In the rows, 128 means zero.
Named moves, each a turn or a mirror, and the order they were made in; the first pair answered
move J_411:
[127 123 144 127 131 129 151 114 132 143 129 148 126 130 115 149 105 145
 102 104 135] -> [125 125 142 126 129 130 148 113 133 143 126 148 128 132 114 146 107 142
 103 103 134]
[ 87 152 178 118 155 135 151 163  95  70 117 144 151 126 139 140 136 113
 155 104 125] -> [ 77 143 165 134 156 163 144 117 122  81 121 134 162 141 184 130 156  92
 113 122 129]
[121  77 157 149 113 130 145 191  75 118 121 144 119 107  94 149 156 145
 158 105 121] -> [106  60 138 176 110 170 131 114 116 140 133 134 134 132 155 129 187 121
  93 129 129]
move J_716:
[142  86 179 106 121 111 154 129 100 148 122 134 122 115 116 156 100 137
 120  96 157] -> [162  99 136  93 104  94 104 134 103 144 132 110 108 119  92 127 146 116
 152 126 161]
[128 110 142 157 123 142 143 111 137 138 159 153 144 122 132 122  96 158
  93 140 128] -> [147 108 160 136 123 119 134 129 111 136 156 156 129 106 101 126 104 166
 122 134 131]
[139 151 111 121 130 148 140 161 151 150 129 133 135 153 127 113 113 145
 117 121 108] -> [143 149 129 119 130 143 149 160 139 148 126 141 128 140 117 120 104 151
 124 110 108]
move J_439:
[127  98 112 120 120 107 116  98 138 155 132 174 166 112 121 143  99 148
  86 116 183] -> [125 100 120 126 126 107 123 110 131 147 125 182 165 111 119 153  92 152
  88 106 178]
[121 141  82 120 117  92 152 202 140 115 129 110 124 119 112  84 103 118
 168 127 117] -> [127 140  82 120 109  94 142 196 143 118 132 106 120 120 114  76 112 118
 168 137 121]
[147 169 167 139 155 143 139 155  79 108 146 148 122 140 114 139 145 161
 117 107 136] -> [159 170 162 136 146 138 123 155  75 111 148 141 116 131 100 130 163 154
 128 120 140]
Then:
Each pair is 2 to 4 moves apart.
[133 122 184 151 154 152 163 132 112 133 118 168 100 119 141 138 116 146
 124  78 130] -> [156 126 131 151 135 154  97  98 119 136 130 132  85 124 134  89 199 103
 142 132 140] : J_439, J_716, J_411
[146 133 128 120 121 103 116 136 117 125 128 126 120 117 102 123 144 119
 148 130 131] -> [147 116 155 125 123 111 123 114 114 130 126 140 119 112 116 135 140 124
 131 123 138] : J_411, J_716, J_716, J_716
[157 104 139 120 127 110 158 150 119 117 126 149 157 128 118 149  78 142
 115  95 118] -> [184  97 112 112 110  99  94 121 116 126 136 126 139 123 101 115 144 110
 136 136 129] : J_411, J_716, J_439, J_716
[ 97 132 152 169 137 117 111  94 175 200 159 148 160 130 155 162  62 135
  65 162 163] -> [113 107 181 170 137 114  94  65 151 198 160 157 151 118 148 163 109 114
  72 162 177] : J_439, J_716, J_411
[140  92 155 134 119 131  87  50 132 168 140 149 123 126 169 116 129 118
  82 135 163] -> [135 169  97 100 123  82 105 194 128 118 130 126 115 131  93 121  78 150
 174 142 124] : J_411, J_716, J_716, J_411
[131 138 109 126 125 116 124 169 127  98 129 113 130 138 103 119 134 119
 168 124 124] -> [105 120 131 151 140 151 157 136 148 102 124 131 149 151 155 141 111 126
 111 106 130] : J_439, J_411, J_716, J_439
[ 96 108 218 123 151 154 139 145  64 120 107 145 126 108 113 147  93 146
 115  86 125] -> [ 80 140 105 142 138 193  99 109 144 116 117  84 145 164 164  88 147  95
  77 161 119] : J_439, J_716, J_716, J_439
[117 142  76 137 155 156 124 138 167  93 123 108 129 140 156 108 145  82
 123 154 106] -> [125 145  72 126 151 141 107 145 159  90 123 102 118 132 137  99 158  76
 143 164 108] : J_716, J_716, J_716, J_716
[143 112 163 116 124 100 154 140 113 155 129 157 138 106 103 158  74 164
 143  81 139] -> [149 158  67 112 108  99 105 154 152 141 138 102 139 137  90 107 119 128
 173 143 130] : J_716, J_716, J_411
[133 115 135 148 129 157 106  80 133 125 132 119 127 138 152 109 202  95
 109 148 131] -> [153 124 178 121 129 108 125 145  80 109 125 144 111 103  85 138 159 126
 172 112 128] : J_716, J_411, J_439
[164 122 146 108 119 108  74 141 115 109 119 151  93 127 104 107 205  67
 129 119 111] -> [140 106 200 123 137 124 134 138 106 111 108 189 109 125 131 147 145  98
  96  67 105] : J_716, J_716, J_716
[128 129  75 153 137 136 102 109 159 134 144  95 140 156 168 101 129 123
 105 152 114] -> [153 121 136 126 138  84 113 171  94 127 130 128 118 113  93 133 100 161
 171 106 114] : J_716, J_411, J_716
[133  59 198 152 107 123  91  14 130 209 176 170 143 120 128 178 164 120
 120 122 143] -> [125  78 144 157 100 135  70   4 163 209 180 139 153 145 151 152 186  98
 110 161 136] : J_439, J_716, J_716, J_716
[146 118 162 116 130 125 130 141  92 116 115 137 106 119 103 141 160 133
 152 114 141] -> [137 111 129 133 124 156 116  86 130 131 125 121 119 141 150 122 173 113
 107 141 145] : J_439, J_411, J_716
[145 100 111 138 103 119  93 107 119 158 126 126 117 110  98 105 150 102
 136 143 151] -> [115 115  86 159 113 149 126 104 159 155 123 119 142 136 146 105 120 108
  92 144 141] : J_411, J_716, J_439
[127 132  82 119 104 120  96 109 157 174 135  99 139 145 128 101 112 138
 123 153 143] -> [135 130  87 112 102 108  87 113 148 177 137  97 135 135 110 100 115 140
 135 150 143] : J_716, J_716, J_716, J_716
[135 121 167 130 130 109 146 163 102 116 112 167 116 115  86 166 104 141
 154  94 129] -> [132  88 166 157 125 147 122  71 129 144 126 154 125 129 142 145 149 109
  92 113 146] : J_439, J_411, J_716
[140 134  95 125 117 145  91 136 136  81 123 102 125 137 111  86 246  62
 158 163 125] -> [ 86 122 158 158 151 195 195 127 157  81 110 151 162 153 190 144 142 108
  73  99 112] : J_439, J_716, J_439
[141 137 130 123 140 156 128 143 121  58 136 104 131 150 133  81 208  84
 143 125 110] -> [128 140 161 118 153 141 178 186 104  52 126 128 135 136 120 116 135 127
 150  79  97] : J_439, J_716, J_411
